One turn moves each row of this set onto another row. After a few examples, where does it send each row asked below?
G: [  5  44 -19  16  17  16   8  30  36   2 -12 -12 -18  10 -41 -11]
L: [-50 -12  14   0   8  16 -36   7  -8  12 -23   1  -8  -3 -24  23]
T: [ 21  14  12  -2 -33   8   2  -4 -22 -12  -5 -44  -6 -28 -14  -1]
X: [ 13  31 -14  23  26  26   3  20  30   3  10  -6  -8  24 -33 -16]
B: [-38 -12  14  21   4  25 -44  13 -21   3 -21  -4 -29  -4 -25  23]
Q: [ -6  34 -16  -1  13  33   2  28  39  -2  -8  -1  -2  14 -40 -21]
K: [ 16  -1  24 -20 -24  16   5   4  -4 -17  -5 -41   5 -24 -10  -4]
V: [-41   5   1   5   7   8 -49   6 -10  13 -20  -7 -26   2 -21  38]
C: [-41   9   6  12   7   9 -42   2 -13  15 -27 -11 -21  -4 -15  41]
D: [  5  33 -14  19  16  42 -10  37  32 -10  -9  -4 -28  15 -39 -15]
N: [  0  53 -21  21  16  24   4  25  34   4 -15 -10 -14  10 -36  -7]
Y: [ 23  22  13  -1 -29  13   3  -3 -13 -12  -9 -50  -4 -26  -8   6]
S: [ 29  -3  21   2 -14  13  -2  -5 -17 -10  14 -43  -1 -12  -4   2]
P: [ 28  -1  25   4 -22  23   3  15 -11 -22  -8 -45 -18 -25 -14  -4]
A: [-33 -11  10  19  23  11 -42   1 -12  16  -4  -3 -17  11 -15  31]

D goes to P
K goes to L
A goes to X
And these:
Y goes to C
V goes to G

One turn moves each row of this set onto another row. After a few examples, where does it send each row asked below?
zavap: [-60  -6  -9 -24  24  10  -1 -24   9   6  13  -6  12  41]
Kika: [-31  21  28 -13  55 -12 -12 -22  19  17   5   0  35   6]
tiv: [  9   5  53  -4   0 -13   7 -10  37  14   8   8  15  15]
Figo: [-36 -44  39   0  24 -33   7 -24  -4  -7  24  12  15  11]
vunib: [-64 -28  60  -8  24  -7  14 -22   6  19   1  -7  13  13]
tutop: [ -9  21   0 -15  14 -39  15  -1 -14   3   3  -3  -5  40]
sefu: [-63 -34  17  15  24 -29  29 -11  -8   4  -6  13 -10   2]
gezom: [-14  -4  21  39  29 -33  30  19  19  27  10   1  -7  -2]
dubod: [ -1  10   5  -1  62 -20  30  -3  -6  13  20  -2  -2  30]
muk: [-11  -3  50   4  -6   7  41   5   4  12  26   3   3  11]
Paf: [-24 -12 -10  13  17  -8   4  -5   2  12  11  49  22  25]
Riva: [ -8 -10  28   7   9  11  21   1  33  33   4  12  37 -14]
vini: [-46 -18  -4   3  60 -27  23 -33  13  23 -17 -17  15  25]
Repoz: [-13  10 -30   2  26  -3  25   1  43  11   3  -5  17  14]
Losak: [-33 -19  24  31  13   1  29 -48  22  21   5 -14   5 -14]
vosi: [-33   0  -2  -6  16  12  -9 -32  35  24 -16 -30 -11  19]
kivub: [-38 -20  -4 -19  -3 -11 -23 -24   8  21  -8 -22  25  18]
lib: [-20  -2  32 -11  26 -10  25 -26  -2 -16   1 -40 -14   0]
tuder: [-12  10   6 -10  20  -5   8  29   6  34  11  -3   2  50]
Vizeg: [ -8 -38  18  13  -9  -9  10   8   9  23 -25  -9 -13  21]

vosi goes to sefu
Paf goes to Kika
zavap goes to vunib
And these:
Figo goes to tiv
Losak goes to gezom

One turn moves each row of this set onto another row. After a few examples, where does it send each row asked below?
Sifug: [ 29  -6  -2   5  22   7 -12  20  -2   3  -4   5  -6 -36 -25 -34 -28  10
 -12]
gego: [-18   4 -14 -12  20  30   5  11 -58 -34  18  -8 -16 -21 -19   4   9 -21
   4]
dagu: [ 12   7 -27 -42  -7  14  -6 -29 -58  17   7  33  24 -13 -15  -1 -20 -10
  -6]
savel: [ 27  -9 -11 -15  23  25  -2  14 -28  41  25  23 -47  -5 -13 -23 -31 -39
  39]
Tem: [ -9   5 -25   5 -13   3   7  -7   4   2  37   9   1 -41 -45  20  -7 -10
  13]
gupal: [ -5   5 -24 -11  11  32  10   5 -45 -30  18  -4   2 -34 -36  20  -6   1
  -4]
pasap: [-23  -7  -5 -25   3   7  -9 -11 -15  44  36  38  -9  21 -20 -16 -30  24
  16]
Zup: [-13  -3 -15 -23   1  16 -10 -10 -34  40  50  48   0  19 -25 -23 -28  13
  13]
Sal: [-11   8 -25   5  -5  13  -1   1 -35  -8  57  17  -7 -27 -32  -9  13 -49
  18]
zosan: [ 35  -2 -10   7  23  19 -17  23 -33  -4  15  17  -1 -32 -24 -51 -20 -13
 -14]
Ribuf: [-10  -1  -6 -46  -1  -5  -4 -30 -25  22 -21  13   1  -7  -1   9 -18   5
   3]
Lar: [ 16  -8   8   4  31   6 -17  26 -18  -2  -3   2 -24 -21  -8 -52 -12 -13
  -4]
tuli: [-34   0  -3   1   2  -7   2   0   0  -1  26  -4 -32 -20 -18   2  14 -32
  27]
Zof: [ 43  -7 -25 -13  14  30   2   9 -23  43  30  31 -27 -18 -31 -11 -46 -23
  31]
Pevov: [ 27 -12 -10 -16  18  17   4   9  -2  47  11  17 -44 -13 -20  -6 -43 -15
  37]
Paro: [-23   0  -8 -13  18  20  10   7 -30 -28   0 -18 -19 -25 -22  21   1   2
   4]
Mur: [-12   2  -7 -45   6   5 -11 -22 -62  14  -2  21  -7   6  11 -18   0 -31
   6]
Fekiz: [-26  -6  -4 -25   8  11 -12  -8 -32  39  43  40 -16  29 -12 -30 -19   5
  19]

Paro goes to gego
Pevov goes to savel
And these:
Lar goes to zosan
dagu goes to Ribuf
Zup goes to pasap
tuli goes to Sal

One turn moves each row of this set onto another row. After a few examples, where does it send each row asked below?
favo: [  4 -22   3 -31 -31 -12  19 -20  21 -10  -5 -17  16 -23 -22   3  23  16
  35   9  17 -20  41  22  11   0 -20   5]
Zis: [ 12 -17  23  27  21  -2  34  21  34 -10   8  -6 -18 -25 -16   6  -1  13
  24 -18  14   4   4 -26  24  12 -15  -2]
fon: [-18 -32 -10 -15 -25   2   9 -38   0  -4  -6 -22  -4 -11 -18 -14  23   7
  21  -5  24 -22  26  13   1  -6 -17  22]
Lirup: [  4 -22  17  -2  33   6  10  -6  34   8  31   0 -18 -17 -30   3   4  10
  -1 -16   0  -6   5 -28  37   2 -25 -14]
borev: [-17  23 -10 -49  12   0   0 -14   3   0 -18   9  23 -19   1  13  -4 -15
  -2  16 -17  -2 -13 -21  15 -24  43 -18]
keloz: [ 12  -3  -5 -19 -25  -8  -8 -16  33 -30 -22 -20   3 -29  -7  15  43  17
  18  18   5 -25  34  11  12  16 -18   1]
Dasin: [-11 -12 -18  -2 -18   6 -18 -34  13 -24 -20 -23 -17 -17  -3  -3  43   9
   3   3  11 -27  21   2   1  10 -15  19]
bep: [-26 -12   0 -36 -46  11  -3  18  32 -13 -11   7  -4  -8   5  24 -15   5
 -12  13  -9  25 -10 -41  -1  18  38  11]
zona: [ -6  18  -3 -53  17  -8   9 -13  -1   1  -4  -5   2 -22   3   3  -2   5
   5   3  -7   4 -33 -21  11  -7  51  -6]
gedo: [  2 -49 -11 -44 -42  10  -3  22   6  -6  11  22  16 -11  -6   1  -5  16
  -9  16   7  13   4 -46   1 -15  40 -13]
raked: [-10  -6  21  24 -44  -7  27  22  21 -10 -10  31  -7 -56 -12   7  18   2
 -23  -2   0   0 -13  16   7 -13 -24   3]
Lisuv: [  4 -26  14  -4 -30   1  -7  -7  -3  12  19  20  -3 -45  -1   3  16  27
 -22  13 -12  10 -30  14   8 -21 -48  -8]
Mazef: [ 15 -27  17   5 -31 -10  16  14   7  -2  18  31 -10 -57 -17  -9  30  22
 -28  -2   3  -6 -20  12  12 -20 -23 -11]
Dova: [-12 -23  -1 -43 -46   7   7  29  36 -15  -2  27  10 -16 -16  13  -3  -1
 -19  10  -1   7  11 -41   9   0  49  -8]
vuso: [ -6 -21   4  16  27  20 -12  -9  23   8   9   4   7  -8 -11  17  -2  -4
   4   9 -11  -1  17 -31  28 -17 -45 -21]
gusu: [-12 -38  -9 -38 -41  16 -14  11   2  -5   3   4   3  -3  14  11 -16  21
  -1  18  -2  30 -17 -46  -9   3  29   6]
pipud: [ -5  11 -14 -26   3  -4  13   7  -9 -10 -29  10  34 -23  10   7  -4 -15
  18  19  -1   0  -6 -24   3 -34  48 -17]
Kom: [  1 -17   9  44  14  12  11  19  24 -11 -13  -2   8 -16   3  19  -7  -2
  29   7   3   9  16 -30  16  -7 -35  -8]
rof: [-21  -4  19  16 -42   3   3   2  12   3  -9  19  -1 -43   5  18   3   7
 -17  13 -17  16 -24  17   3 -14 -48   6]
Kubos: [  6   6  -8 -31   9 -12  23   7 -14 -11 -16  -2  13 -27  11  -2  -3   7
  25   5   9   7 -27 -23   0 -15  57  -6]

raked goes to Mazef
gedo goes to gusu
And these:
Zis goes to Lirup
fon goes to Dasin
zona goes to borev

One turn moves each row of this set onto another row. After a few examples, where does it send each row asked below?
mamez: [-31  16 -48 -11   8  23  30   8 -20 -23 -29 -12 -20 -19   5]
nilan: [  9 -29   4 -31   1   3  -1  13  29 -20 -16  17 -14 -33 -29]
dal: [-31 -18 -37 -36  32  20  36 -11  -1 -10 -19  29 -17 -12  -5]
kuz: [ -9 -10 -23  -1  -1   8   1  31  22 -20 -25 -30 -17 -43 -45]
vib: [-22   1 -31  26  22  11 -26  14  23 -25 -22  -1  -6 -14 -55]
fusi: [ 13 -13 -40  21   7  53   4  -1  27 -17 -13  32  14 -16 -32]
lefiz: [  4 -16  -1 -11  -7  15   8  35  27 -33 -35  -3   3 -31 -28]
kave: [-14 -28  -9   4  23  17  14  -6  30 -29 -12 -21  -2   5  21]
Diz: [-42 -22 -27   1  25  40  34  14  -9  14  -7  15 -11   7 -17]
mep: [-29   9 -34  13 -16  34  15  -2 -17   2 -21  20  -2  -3  22]
Tarif: [-19 -24 -21  13  22  16  13  -6  25 -24 -11 -39  -9  -2  14]
meb: [ 29 -11 -12   4   0   2 -13 -20   8 -21 -17  23   8 -22 -32]
vas: [  5  14 -10  17  -4  11 -26  12  10 -42 -27  11   3  -9 -27]
zufa: [-47   5 -48 -25  30  16  18  -2  -8 -11 -13   4 -41 -17  -7]
sen: [ -4 -23 -17 -22   7  -3  -9   9  23  -7  -6 -10 -34 -45 -45]
dom: [ 17 -12 -24  -4  -6 -10   8   4  40   5 -19  17  -9 -48 -25]
lize: [  0  15 -43  17   2  38 -31  -3  16 -16   9  18 -32 -21 -29]
Fodu: [ 13   8 -12  -1 -18  -7  -3  22  38 -14 -25  18 -12 -39 -10]
zem: [-55   9 -46  17   1  33   3   7  -7   8 -15  13 -19  -1   6]
Dib: [  1 -25 -33  12  25   3 -13 -19  20  -5 -11  10  -2 -26 -59]
kigul: [ -9 -13 -35   6  10  -6   4  20  51   7 -21  10 -15 -45 -39]
tudar: [ 19  10 -48  30 -10  47  -7  -3  10 -18  -8   4  -3 -26 -27]
Kel: [-15  -5 -36 -22  11  27  47  -2 -12 -22 -36  13   3 -15   8]
zupo: [-43   2 -16  -4  12  35  12  21 -17   3  -1  16 -28  14  -1]
Mito: [-16   5 -19  -2  -6  31  21   2 -35   7   1   3 -23   0   8]
veko: [-13   8 -24   9  -2  -2  -6  38  48 -13 -27   9 -16 -36 -25]
rozes: [-14 -20 -30   2   6  34  42  -4 -27  20  -6   3  -4  -5  -9]
Nepe: [ -4  -8 -35   8  18  44 -19  -1  34 -15   4  45 -14 -10 -34]
mosuv: [-18 -26 -21   4  26   8   4 -17  24 -15   1 -35 -23  -5  12]
paber: [-50 -17 -48   7  17  30  13 -12   0  25  -6  27 -15  -6  -6]
dobe: [-22 -18 -37   3  -2  31  25 -22  -9  18 -14  35   3  -7   9]
mor: [-14 -31 -10  -5  27   9   5 -18  29 -20   0 -17 -16   2  19]

kuz goes to lefiz
zufa goes to mamez
Fodu goes to dom
And these:
mep goes to dobe
kave goes to mor
rozes goes to Diz
tudar goes to fusi
vas goes to meb

